The same turns and mirrors carry the whole set onto itself and the rows of a family onto each other. Which other rows belong to the same family as each row named below? List them in the order they appear above.
These 30 rows form 5 families of 6 rows each.
kadot: [-12.3  27.7  -9.3   1.2  -4.8  15.6  -4.0  13.6  -7.6   1.5]
zez: [  7.2  24.7 -15.1  -1.6   2.2  15.0   3.1  20.8   0.8 -11.5]
Sebek: [ -6.8  19.1 -11.8   1.3  -2.7   3.2   2.4  11.8 -17.3  -4.7]
lofi: [-11.1  37.7  -2.2   0.8  -9.7 -12.4   0.2  11.2   9.7  -8.6]
tig: [ -5.5  20.4  -7.2   9.1  -6.5  -0.8 -11.6  14.7  -9.5   5.6]
buz: [  1.3  34.1 -15.5  -9.4   2.3 -13.7   7.6  18.9   4.7  -6.9]
lezes: [ -4.3  19.4 -19.2  14.5   0.9   5.4 -12.6   8.6   3.5   0.0]
tufeg: [  5.7  21.5 -11.4   9.6  -3.3  10.6 -12.4  17.4   3.1   3.6]
Dil: [ -8.4  26.7 -17.7  -4.9  11.6 -16.1   4.8  17.9   8.9  -3.3]
Das: [ -9.9  30.2  -1.3  -4.8  -6.0 -11.6   9.8   4.4   9.6 -10.8]
zipo: [ -0.7  18.7  -7.4 -11.2   2.9  -2.4   7.8  16.3  18.8   7.5]
nezu: [-11.7  16.4 -20.0  -1.4   1.7  11.5  -4.6  18.5  -5.6   3.2]
kas: [ -6.0  10.1 -13.3   7.0  -5.0  14.1  -0.8  10.5   0.1 -13.1]
ven: [-16.6  25.6  -2.4   6.2  -2.3 -13.1   0.0   9.6  15.8 -11.6]
sek: [-12.9  14.6  -4.6 -15.5   1.5  -9.9   7.0  19.0   9.1  -4.5]
Ton: [-17.8  27.1 -20.8   4.1   5.7   7.8  -3.0  17.0  -4.3  -0.4]
guda: [ 7.8 12.5 -9.8 10.2 -5.1  0.6 -3.7 13.0 -7.3 -7.2]
Loza: [ -6.7  22.4   1.7 -12.1  -8.5 -10.2   2.5  21.7  12.6   2.2]
Gufis: [ -8.2  23.8 -10.9  -3.8   7.4 -18.9  -2.6  11.7  13.6   2.6]
Von: [-10.4  39.0 -13.8   2.4   1.8  12.0  -3.5  13.1  -2.6  -2.2]
rifem: [-11.4  21.1   1.9  -5.5  -5.8   0.9   9.0   6.6  19.4  -0.7]
Non: [ -8.0  16.5  -1.6  -0.1  -1.7 -13.4   3.6   6.2  16.6 -13.8]
zipi: [  6.3  26.9 -11.1  -6.2   3.1 -17.1   5.3  13.3  12.7  -1.7]
Zuve: [  4.7  22.1 -15.6   5.7   0.1  13.9   3.0   8.5  -4.3 -11.8]
nafuv: [  0.6  27.3  -4.1   9.7  -7.6  13.2 -11.7  19.0   9.4  -4.5]
Lalig: [ -7.3  18.8 -11.0  17.4  -3.7   6.9 -13.2  16.9   9.5  -4.5]
Fis: [  1.4  22.7  -0.7  -7.7 -11.6  -8.2   1.9  26.9  12.7  -8.7]
redi: [ -1.9  11.7 -17.7   4.0   1.5  12.2   3.6  21.1   1.2 -14.9]
tevu: [ -3.6  27.8 -10.7  -2.1   5.6  -6.1   9.8   0.9  17.7   0.8]
dani: [-8.1 12.2 -3.1 -8.1 -2.1 -7.7  4.7 27.5 14.2 -9.3]

Same family as nafuv: zez, lofi, buz, Von, Fis
Same family as ven: Dil, Ton, Lalig, redi, dani
Same family as zipi: kadot, tufeg, Das, Loza, Zuve
Same family as nezu: lezes, kas, sek, Gufis, Non

